One vector is turned by the same rotation once a step. Each row is the vector after some number of steps, and that number follows the row.
The counts run from 0 to 172.
[158 144 101  95  95 165 143 133 135 107 169  79 124 158 164 141 132 149
 142 147 117 203 101 152 139 120 165 109 133 117 135 146 121 143] -> 29
[147 161 153 103  80 145 133 107  99 100 148 122  94 120 117 119 111 121
 123 124 109 176 149 183 151 122 164 115 148  98 146 122  82 125] -> 8
[125 128  83  87 116 166 136 132 111  95 147 101 120 143 152 111 159 135
 136 157  95 161 170 135 118  73 139 160 151  93 142  85 141 130] -> 41
[109 162 135 126  62 141 107 103  88 116 168  94 121 183 131 125 102 128
 129 132 133 176 136 145 154 113 183 126 145 109 154 133 135 150] -> 159
[160 163 124 135 129 165 111 114  89 105 153  99 115 120 136 113 160 130
 118 166 152 188 156 132 123 102 166 107 158 132 168  96 143 154] -> 115
[134 151  91  81 103 107 114 111 118 107 147 118 123 193 141  66 155 113
 119 136 114 173 140 144 148  95 154 111 145 124 136 144 165 170] -> 46
[141 169 137 104 111 136 153 144 154 107 136  88  79 148 162 122 153 120
 125 119  87 193 174 123 125  90 111 140 116 114 124 117 167 121] -> 153
[125 165 144 114  72 130 113  97  72 101 148 115 106 142 113 121  97 134
 128 118 119 167 143 169 158 106 182 114 150 112 173 121 105 153] -> 160
[167 160 147 102 163 137 149 120 120 104 136 107 124 122 182  84 157 134
 144 139  89 177 169 139 128  91 136  82 139 115 125 112 159 123] -> 58
[130 146 105  89  84 150 136 140 113  79 133 117  95 166 100 109 174 163
 142 117  81 173 149 155 103 101 171 112 113 137 152 142 147 143] -> 86
[170 113 126  91 117 132 166 131 134 111 134 101  87 137 166 132 148 115
 126  97  56 126 160 140 129  72 179 105 135 114 133 105 136 108] -> 166
[142 131 112 114  69 123 124  91 105 105 150 123  92 190 147 136 127 147
 144 120  95 199 122 130 128  94 136  93 132 145 132 110 124 162] -> 141
[141 155  96 110 141 123 133 110 133 137 133  92  91 159 144 127 159 121
 167 153  99 170 142 137 130  97 145  89 138 143 151  79 145 177] -> 56
[149 153 138 104 141 143 117 110 115 104 115 113 108 128 142 118 136 150
 160 115  87 147 130 112 108  61 218 107 160 124 150 118 135 126] -> 71
[149 141 155 120  84 132 134 112 102  98 143 114 126 148 181  86 132 128
 108 111  98 180 163 122 133  93 169 118 137  98 112 142 149  90] -> 157
[124 150 118 109  82 163 146 153 155 128 168  83  72 171 138 142 128 133
 144 125  88 141 150 181 164 115 147 123 118 128 155 136 124 142] -> 163
[168 134 124  85 113 179 157 153 157  93 158 133  83 152 136 138 137 140
 105 140  78 134 167 151 157  97 147 156 141 143 133 142 139 105] -> 108
[101 175 115  90  95 128 132 124 127 116 143 111  85 176 123 112  88 140
 151 146 111 161 155 154 168 113 149 137 151 154 148 120 119 181] -> 65
[130 196 143 129 124 141 123 113 117 138 160 107 114 171 125 152 132 146
 162 150  89 199 143 134 153 123 168 112 147 151 151 128 166 128] -> 74
[142 148 120  92 100 161 134 122 140  90 126  77  94 147 114 133 145 125
 137 177 103 153 179 113 151 110 151 147 116 131 172  88 151 118] -> 95
[158 143 121 115 134 132 160 130 116 134 163  62 117 172 170 163 129 117
 146 126 103 171 136 115 135 111 198 127 131 136 130 111 157 129] -> 168
[159 125 132 100 122 129 145 146 134 110 139 106  79 120 162 139 133 120
 136  96  82 118 153 177 135  75 185 105 140 127 165  95 116 145] -> 165
[128 177 158 127 112 129 151 131 152 115 164  96 107 135 184 116 104 134
 138 153 118 141 197 153 156 118 172 127 144 153 131  90 130 149] -> 79
[128 125 135  91  96 128 145 100 110  73 123 105 109 155 149  88 123 131
 143 144  97 122 195 110 133  89 182 141 131 117 125  84 124 123] -> 81
[163 154 133  91 134 126 139 129  70  95 128  91 124 127 120 129 148 114
 123 117  99 192 154 120 135 100 171 121 144 113 171 102 165 122] -> 170
[146 144 141 100 150 116 131 137 106 101 150 139 101 150 174  99 129 148
 113 139  92 207 127 155 142 107 148 142 160 115 107 116 134 163] -> 44
[164 120 118  96 120 142 175 125 130 124 158  79 104 180 168 148 149 113
 141 114  79 151 146 120 131 101 180 118 121 127 113 122 150 104] -> 167
[166 158 125 104 155 117 146 107 117 119 131 108 106 121 165 100 148 126
 161 138  98 185 153 142 119  90 147  63 156 143 139  80 142 156] -> 57
[160 138 133 121 132 132 126 130 128 163 181 129 107 175 165 133 125 125
 113 146  99 168 132 166 184 131 178 104 174 159 156 116 151 144] -> 34
[139 165 154 104 131 148 142 133  97  74 140  95  84 141 129 121 109 175
 153 141 107 195 138 148 126 128 185 139 121 121 128 124 107 163] -> 84
[180 127 119  85 130 167 127 127 109  58 128 100  94 127 155 122 132 144
 129 127 126 135 137 121 140  59 156 108 140 128 154 135 118 165] -> 125
[153 142 112 119 110 135 129 101 110 131 148 144  76 183 110 111 172 103
 110 127  95 167 173 130 141  93 132 112 167 147 145 123 167 124] -> 131
[138 143 131 109 100 152 157 108 101  99 154  87 101 172 134 129  96 158
 164 150 110 180 149 133 129 146 181 130 119 142 107 110  94 133] -> 83
[180 175 163 101 131 146 150 104 141 116 144 104 101 123 124 148 108 111
 127 158 105 161 161 133 169 132 189 123 152 141 143 108 114 100] -> 93
[154 146 122 103 119 169 111 159 122  94 161  98 128 125 167 134 134 162
 124 131 112 199  99 160 151  99 177 121 139 124 162 129 132 167] -> 30
[176 147 127 100 132 152 133 129 133  76 154  87  85 148 169 139 105 127
 135 145 141 147 139 140 153  84 158 113 131 142 138 129 107 191] -> 124
[156 156 144 129 153 160 107 138  82 115 159 136  85 148 141 144 129 156
 115 121 104 178 141 122 148  88 162 131 184 147 157 130 155 147] -> 129
[168 192 158 136 140 145 135 110 132 142 168 105  78 139 148 119 130 103
 117 145 129 167 174 154 159 109 127 102 170 140 137 124 131 143] -> 133
[151 147 139 114 137 139 109 125  86 114 134 145  74 166 110 115 166 129
 103 118  86 162 160 126 147  72 143 126 178 138 164 127 174 132] -> 130
[160 138 126  82 128 123 134 119 122  88 135  89  84 134 153 107 128  99
 120 142 125 163 134 150 142  93 194 138 140  81 130  94  96 174] -> 26
[136 156 113 115 121 164 141 134 171 122 145  80  87 174 172 118 130 152
 170 130 103 138 141 127 127  95 187 110 132 148 123 150 134 141] -> 69
